Each path is a new rotation, seen through one point. The rows after it are directions, each followed by how far the rotation turns it, in degrees a step (0 if it stays put).
Each turn is a multiple of 5 degrees from 10 to 175, or 0.
Each row of a path follows its step; steps can be skipped.

step 0: [ 14 -14 -11   4 -14  19 -18  -2  21 -20 -23   3   6  13  -2  14  11 -25
  12   7  -2  -6   8   2 -18  10   2  21 -34  33  28   8 -10  12  22  13
 -20  -1  33  16  19 -28  -5 -29  -5  18  18  12  12  -7  10  24   2  10
   4   6  16  22   8  -7  -5  21 -42  11  14   9   2   4  28  -7  -3]
step 2: [ -4 -12  -8   2  19 -19 -15  18 -13 -11   8  -2  19  -2 -13 -31  -6   1
 -26  -4  19 -22  -6 -15 -22  -2   8 -20  11 -22 -31  -2  17 -20   1  -4
  -5  -3  19  -7 -25   1   2 -23   0 -35 -24   8  10   4  14  -4  -6 -11
  27  -4  -4  -5 -20  -1  21 -23 -12 -33 -10   5   5 -15  -8   3  51]
step 3: [ 15 -23   9  -4 -19 -18  -8  30 -36 -24 -22  19  -1 -24  31  -6  22  -2
  -3   5  -5  -8 -19   0  10 -25  -9  19 -16  -7 -10   8  22  -2  34 -19
 -18  -2 -26   0  -7  -3 -16   2 -20  14  11  -4   9   0  20  -4  19  -7
  -5  15   7  14  17  -3  -4 -42 -33  17   5  15   3   2  20  11   5]
step 5: [ -8  -1 -21  21   1   3  37  -9  14 -11  -4 -20  13 -19 -22  17  17 -12
 -15   7  20  -8  -1 -11   8  24  -1 -15  19  14  -3 -18  17  -3  -6   1
   1  -4  -1 -16  -2 -14  20  -3   9 -21  18 -26  -2   5   4  37 -20  16
   7 -10   2 -16  15  27  43  23 -23 -30 -27   7 -12 -21  -6  -6  -6]
step 13: [-33  -2  41  22  13   8  16  -7 -16   7 -23  -3 -17  27 -18   1  24   2
  31  -3  26  21   6 -10   4  -5  13 -16   4  -9  14 -20  -1   0   9   2
  42  -4 -11   9   5 -27  -6   5  -4  -3  -6  16 -14   5  -5 -11   6  -9
   9  -9  27  -2   3   0   9  47 -12  -3   2  -7 -25 -29  -2  15   6]
step 17: [-48  -4 -13 -10   4   8  12   0   1  18   6 -12 -19  -6  18   6  17 -22
  -2   3  11   6  10  -9   9   3  -1  -5 -19   3  15 -16 -19  -2   3   1
  18 -14  10  11  49  -2   2   7   0   4   2 -10 -46   1   2   7 -10  -4
  27  37  -9  -8 -21  11  20 -17  29   4   3  30  33   5 -13  -2  -6]
step 23: [-13   3   5   1  29 -12  -5  20   3  -7  -2  -6  -8 -21  10  -1 -16 -25
  -9  12 -12  11 -44   0  43   9  -1  10 -22   3 -24  13  -7 -11 -25  14
 -18 -11  11 -31 -14  22  -6  21  32  21 -10   9  16  13  14  -8  14  -1
  -1  -8   2   7 -16  15  10   7  -3   3  -4  43   8   3 -14 -28  12]
step 25: [  3  -7  -5  -6  -5  -2  18 -26  26  14  31   8 -24  21  -9  16  23  12
 -10  -6   3  27  32  -3   8  -4 -11 -29 -16  23 -22 -25 -12   2 -20 -25
   5  -4  -4  15  20 -29  23  -8   3   3 -22   6   4 -23   7  -6  -5  -9
 -13   4  16 -39  26   6  -2 -24 -19  14   4 -14  16  -1  15  -9   0]
step 26: [-17 -22 -22  22   9 -22  -8  12   6   1   7  13  -7   6   8  33  22 -26
  33   7 -23  19   2  27   5   9  -9  13   4  44  29  -2 -26  23 -25   5
  -4 -30   9  -7  -2 -15  19  -3  16   1  22 -18  -2 -10  -3  -7   7  -3
 -10   7  12  13   6  -7  22   1  26 -12  19  12 -12  11 -17 -19  -8]
step 27: [  9   0   4   4 -12  25 -17  -6 -16   3  23  14  21  25  13 -21 -28   8
  14  13 -20   1 -13  18 -19  23  -1 -16   9  10  30  31  -7 -19 -27  29
  14  13   1 -21 -29  15   1 -10  21  -5  -3  12  16  -1 -13  -4 -23  21
  -9 -20   4  -4 -26 -15 -13  -3  17 -11 -14   9  14   2 -28  11 -23]
Speeds:
[  1  -1   0  -5   2   2  -7   3  -3  -4   3   3   5  -3   4  -4  -1   2
   2   3 -11  -4  -5   6  -1   2  -7   2  -3  -2  -2   0  -1   2  -9   1
   0  -3  -6  -6  -6   4  -3  -2  -4  -2   6   5   1  -9   6  -8  -2  -4
  -2   1  -7   2   3  -2   3   3   1  -1   0   6  -3  -5   3   2   4] -> 90
[-1  0 -8  4  4  7  1  2  5  0 -6 -2  3  1 -2  0 -3  7 -8 -8  3 -3  0  5
  0 -5  2 -4 -5 -5  2 -1  3  1 -7 -7  1  4 -2 -9  0  4 -5 -3  2 -1  2  1
 -6  1 -2  1 -7  3  0  0  3 -4  3 -4  1 -7  1 -4  0 -5 -3  4  5 -5 -3] -> 110
[ 4  0 -4  6 -2 -1  3 -5  3  4  4 -2 -2  0 -2  1  5  2  2  0 -6 -1 -1 -2
 -6  0  0 -9  5 -6 -1 -6 -1 -6  3 -5  2  6  0 -7  3 -2  5  0  4 -6  4  5
 -5 -3  4 -1  4 -6  8 -7 -3 -2  1  0 -8  3 -5  2  0  6  1 -2 -4 -4  5] -> 125
[  5   6  -5   5   0  -4  -5  -8  -5  -5   7   1   2   8   5   3  -3  -6
   4   4  -1  -2   4   4   5  -5   4  -2  -7   4  -1   3  -5   3   0  -2
   1  -2   2  -5  -3   2   4   3   5  -4 -10   1   0   0   0  -3  -4  -1
  -5   0   1  -2   3   2  -2  -2   0   3   6  -2   5   2  -5  -8  -2] -> 10
[ 2  0 -4 -4 -8 -1  0 -6 -1  1  4  6 -3  3 -2  3  6  4 -6  2  7 -1 -3  5
 -2  8 -2  0  2  2  8 -2  7  4 -8  9 -1  2 -8 -2  1 -5 -1 -1 -1 -2  0 -7
 -6  3  2 -5 -3  1  2  1 -3  3 -3  6 -2 -2  5  7  0  1  1  4 -4 -2 -1] -> 35
[-8 -3  0 -4  3  5  1 -1 -3 -3  6  2  1  1  1 -4  4 -1 -2 -5  3  0 -4  4
  3 -8 -5 -4  5  3  2 -4 -6  1  3  2 -1  5  5 -1 -3  8 -2  6 -8  0 -1  1
  2  6  5  5  0  2  1 -6 -5  8  4 -2  1 -5 -4  5 -4 -2  1  7 -5 -2  5] -> 55
[ -1   7  -3  -9  -2   2   0   6   2  -1  10  -5   2  -3  -3   0  -1   0
   1  -1   2  -5   0   2  -2   0   5  -2   1   4   0   4   2  -6   3  -1
   2  -4  -4   5   2   4   1   1   2  -3   2   0   1   4   1   5  -5   0
   1   3   6  -1  -2  -1   0  -1   6  -4  -1  10 -12  -3 -11  -7   0] -> 115
[ -1  -2  -1  -4 -11  -2  -2   0   0  -6  -6   0   4  -4  -3  -4  -2  -1
   2  -4   1   5   0   0   8   5  -3  -1   0   2  -6  -2  -9  -4   3   2
  -4   1  -4 -11   3  -5  -1   0  -6   0  -4   4  -3   7   2   1   2  -3
   1  -3   3  -5   4   7  -3   2   9  -6   0  -3  -4  -2   2  -3  -3] -> 40

step 1: [-15  15 -16 -22  15  22   4  -2 -13  -5 -43  -4 -21  -5 -16   8   6  -1
  19   7 -11 -30 -12  -6   7  -7 -30 -15  -1   9  -4 -19  15 -10   6   4
  16  -8  23 -26 -18 -10  11 -11   2 -37  -6   7 -17   6  -5  15 -25   4
   8 -18 -32 -15  -7 -33   4  -4  14  17 -22  -4 -10   8 -11 -31   6]
step 4: [ -6  -7  -3  -9  -3 -26  -7   4   1  -8 -29  21   7  13   1   3  13  -8
 -10  -4 -15 -21  -8  23 -26  19   2   5  16   6  14 -17   3 -26   6 -14
 -10  -6  25 -11 -17   2   4  13 -37 -13   8 -16  29   2 -10  21   9  39
  30 -14 -24 -16  17 -27  10 -16  11 -21   8  -8   1  27 -12 -19   6]
step 5: [ 10  -9 -29 -19  -7   4   0 -16 -10   8 -21  13  -4 -10  -9  -3  15 -24
  16 -16   5   2 -18  32  -8  11  12 -36  -4  -3 -24   8  -6  -5   6  17
  18 -11   9   7  10   8  13   0   0  -7 -13   5  17 -21  14   8 -14  33
  33 -40   7  25  16  16  -2 -12  33  10 -24   9   1  18 -16  -9 -18]
step 6: [ -3  -5 -19 -18   2  -4 -27   9 -13 -11 -31  30 -19   8 -20   7  21   4
  12 -12  17  18 -19 -13 -11  35 -12  18  22 -24 -11 -52  21  -7 -12   7
  17   3   8  19   2  22   6   7 -12   5  13 -15  23  23   8   1   2   6
  12 -16  23   1  11  -1   2 -13   2  -3   8 -10 -26  11 -14 -17   4]
step 13: [-12  11 -18 -39   5  15  -2 -12  -7 -11  -5  -4   0   1 -19  19   7  11
  13  -6  37  11  -5  13  -8   7   0 -35  -8 -29 -35  -7  16   2   4  20
   9  21   3 -23  18  14 -13  -3 -23   6 -10 -16  12 -14  -5  23  -7  13
  28 -16   4  14  10  12 -12  12  35  35  -9  -3 -12 -12  -9 -13  -7]
step 14: [ -5  -2 -11 -19  10 -13 -22 -11  24 -18 -24  11  -6   3  -1   2  13  23
  23  -7   8  -5  -7 -12 -33  35 -22   7  34 -14  11 -30  19  -9  -5  -9
 -17 -11  20 -23  17  15  -4  15  -3  39  -5 -13  35   1   0  25   4  17
  10   4  -5 -22  -8   9 -12 -13  -1   4   0 -16 -12   6  -3   0  22]
step 16: [ -9 -31 -12 -28 -15   5 -37 -17   7  -1 -25  31  -6  -2 -11  14   4  22
  10 -16  -5   2  -3 -15 -23  32 -18  -5   4   8  -9 -16   3  -8  -1 -17
   8   8   6 -12   2   8  12   6  -4   5   9  22 -17 -20  -6   4  -3 -18
   7 -38   9   3  25  24 -17 -13  17   2 -10  15   1  24 -35 -31   9]
step 20: [  1  -3 -10  -2 -11 -15 -32   6 -17   4  -8   0   4 -16 -22   0  17  46
  17  -4  20  -4  -5  -8   9  -6 -12 -13   0  22 -18 -12  20  -6 -15   8
 -11 -28  51  -6  -9   1  20  -9   9  -2  -8 -10   6   6  -6  14   2  16
  17  -2  17   6  -2 -16 -24  12  19  38  -7 -15 -22  34  -6   2  -1]
step 23: [ 20  -5 -10 -11 -12  22 -26  11  -8   6 -13  16 -20  10  -3  17   0  -8
  -8   1  19 -15 -27  31   1  10 -24 -11 -12 -19 -16   0  12 -21   0   0
   9  13  15   4  10  14  28 -17 -22 -36  -6  -1  16   7   0  18   7  15
  36 -28   5  27  -6  -7   5  21  16   7  -2  12 -21   9  -8 -42  -6]
step 25: [ 34  -6  -4 -23  22   0   7 -15  17  -6  -7  14 -28   4  21  -1  31   8
   1   9   0  12   4  26  -8   3 -25  20  28 -21  10  -8   5 -26  12 -12
  -4  -8   8 -12  16  36   6 -12   5  -2  -3 -15  30 -16   4 -16 -11  17
  17  -5  11  15  -3 -20   4  12  24  16  -4 -27 -31   7  28 -15 -10]
Speeds:
[ -1   0   4  -2   1   1   5  -1   3  -5  -4   1  -9   4  -3   3   1  -5
  -3  -1   7  -4  -7   3   8  -2   5  -3   1 -13   3   8  -4   1  -2  -6
  -4   3  -2   1   0  -1  -2   3  -4  -1  -5  -1   0   1  -6  -5  -3  -3
   2  -2  -3   9   3  -2  -1   4  -2   1   4  -5   1   0   6  -1  -4] -> 175
[  5  -5   4   6  -3 -11   0  -4   5   2   1   1   0   1  -5   1   0  -2
   7  -2  -7  11  -3   6   2   1  -4   0   4  -5  -1  -2  -4  -2  -8   2
   4   1  -7  -6   5   3  -8  -5  -1   2   3   2   3  -1  -1  -3   1   2
  -1  -5  -5  -1   3   3   2  -7   3  -2   1  -1   0   4  -3  -5  -3] -> 35
[ -1   1   0   1  -5  -1   0   1  -3  -3   0  -4  -1  -2   1   3  -3  -2
   0  -8   0   2  -9   5  -6   2   3  -7  -2  -4   2   1   7   2   2   1
 -11   3   3  -1   8  -2  -3  -3  -8   1  -2  -1   0   3   4   2   9   6
   9   2  -2  -4  -3  -3   1  -3   2  -1   0   7  -3  -1  -3  11  -1] -> 40
[ -5  -4   0   1  -2  -8  -1  -7  -4  -2   4  -3  -4   4  -6  -5   3  -9
  -4   5   4  -4  -3   4  -5  -2   1  -2  -1   1  -5   1  -1   0   1   1
  -5  -1   2  -3   3   5   8  -1   2  -4   2   3   1  -3   5   3  -3  -8
  -7   6  -1   4  -1  -5  -1  -5  -2   5   2   6   0   0 -10  -4   0] -> 100
[-2  3  2  3  2  3  7  3 -5 -6 -1 -2 -1  6  9 -7  5  2 -5 -3 -5  2  2  4
 -1  2 -5 -6  6  1  3  1  1  2  0 -3 -2 -5 -2  4 -3  4 -2  2  0  9  4  1
  5 -3  5  0  2 -3  1 11 -7 -4  2  3 -3  0  3  1  5 -2 -5  0  4 -8  0] -> 100
[  6  -1   5  -5  -3  -3   3   0  -2  -3   2   2   5   2   6   2  -1  -2
 -12  -2   5   2  -3   1   0  -3  -1   4  -5  -4  -5  -5  -1   5   2   5
   3 -14  -1  -2  -2   7   3  -3   1   0  -4  -3   2   6   2  -6  -3  -2
   6  -6  -1  -5  -1   1   1  -5  -5  -4  -5   0   0   0   1   0  -1] -> 20
